A =
[[ 32  47  18  11  22   3 -14]
 [ 22   0 -19  11 -26  13  73]
 [ -7  35   0  11  -7 -13 -14]]
Indices start at 0.
(0, 0)	32
(1, 2)	-19
(0, 1)	47
(2, 6)	-14
(1, 4)	-26
(0, 3)	11
(2, 5)	-13
(0, 5)	3
(2, 1)	35
(2, 4)	-7

grid = [[0.86, 1.09, 0.49, 0.26, 0.69], [1.51, 0.63, -0.21, 0.76, 0.86], [0.56, 2.24, 1.20, -0.02, 1.71], [2.46, 2.27, 0.93, 0.03, -0.22], [-0.40, -0.69, -0.08, 0.60, -1.25], [1.69, 1.41, 1.87, 1.50, 0.75], [-0.81, 1.48, 0.79, 2.32, 1.19], [-0.73, -0.52, -0.59, 1.26, 0.72], [1.83, 1.46, 0.55, 0.68, 0.54], [-0.02, -0.05, 0.44, 1.07, 0.78], [-0.02, 1.62, 0.18, 0.99, -1.07], [-1.44, 1.94, 0.99, -0.29, -0.11]]
grid[0][0] -> 0.86
grid[:, 3] -> [0.26, 0.76, -0.02, 0.03, 0.60, 1.50, 2.32, 1.26, 0.68, 1.07, 0.99, -0.29]
grid[6][3] -> 2.32
grid[2] -> [0.56, 2.24, 1.20, -0.02, 1.71]
grid[10][2] -> 0.18
grid[5][1] -> 1.41
grid[4][1] -> -0.69
grid[:, 4] -> [0.69, 0.86, 1.71, -0.22, -1.25, 0.75, 1.19, 0.72, 0.54, 0.78, -1.07, -0.11]
grid[2][4] -> 1.71
grid[:, 2] -> [0.49, -0.21, 1.20, 0.93, -0.08, 1.87, 0.79, -0.59, 0.55, 0.44, 0.18, 0.99]
grid[10][0] -> -0.02
grid[8][3] -> 0.68
grid[11][2] -> 0.99
grid[6][2] -> 0.79
grid[7] -> [-0.73, -0.52, -0.59, 1.26, 0.72]
grid[4][0] -> -0.40
grid[10][1] -> 1.62
grid[:, 0] -> [0.86, 1.51, 0.56, 2.46, -0.40, 1.69, -0.81, -0.73, 1.83, -0.02, -0.02, -1.44]
grid[5] -> [1.69, 1.41, 1.87, 1.50, 0.75]
grid[7][1] -> -0.52
grid[8][0] -> 1.83
grid[10] -> [-0.02, 1.62, 0.18, 0.99, -1.07]
grid[3] -> [2.46, 2.27, 0.93, 0.03, -0.22]
grid[8][4] -> 0.54
grid[2][1] -> 2.24
grid[6][1] -> 1.48
grid[9][4] -> 0.78
grid[11][1] -> 1.94
grid[3][0] -> 2.46

data = [  7.29  -7.49 -15.22   9.02]
data[0] -> 7.29
data[1] -> -7.49

X =
116  123  158  173  192  160  137  139
132  136  159  143  161  172  129  133
167   40  119  150  107  156  154  127
147  136  147  140  149  145  141  149
185  162  144  162  139  127  142  125
120  125  163  149  146  174  129  121
154  152  158  139  157  136  173  153
171  151  137  152  129  130  150  144
166  152  144  142  133  129  150  128
163   11  109  142  128  171  148  164
177   12  112  148  134  168  145  146
168  170  128  105   64  115  163  161
152  139  137  132  150  137  141  147
205  180  132   72   28   95  185  146
X[0][0] = 116
X[6][3] = 139
X[13][2] = 132
X[7] = [171, 151, 137, 152, 129, 130, 150, 144]
X[1][4] = 161
X[0][7] = 139
X[2] = [167, 40, 119, 150, 107, 156, 154, 127]
X[11][3] = 105
X[:, 2] = [158, 159, 119, 147, 144, 163, 158, 137, 144, 109, 112, 128, 137, 132]
X[13][7] = 146
X[2][1] = 40
X[0] = [116, 123, 158, 173, 192, 160, 137, 139]
X[12][7] = 147
X[1][3] = 143
X[:, 5] = [160, 172, 156, 145, 127, 174, 136, 130, 129, 171, 168, 115, 137, 95]
X[12][6] = 141
X[7][2] = 137
X[8][6] = 150
X[8] = [166, 152, 144, 142, 133, 129, 150, 128]
X[:, 3] = [173, 143, 150, 140, 162, 149, 139, 152, 142, 142, 148, 105, 132, 72]
X[11][0] = 168
X[13][1] = 180
X[13][3] = 72
X[6][6] = 173
X[9][2] = 109
X[6][4] = 157
X[11] = [168, 170, 128, 105, 64, 115, 163, 161]
X[8][1] = 152
X[12][3] = 132
X[4][6] = 142
X[9][5] = 171
X[9][1] = 11
X[10][1] = 12
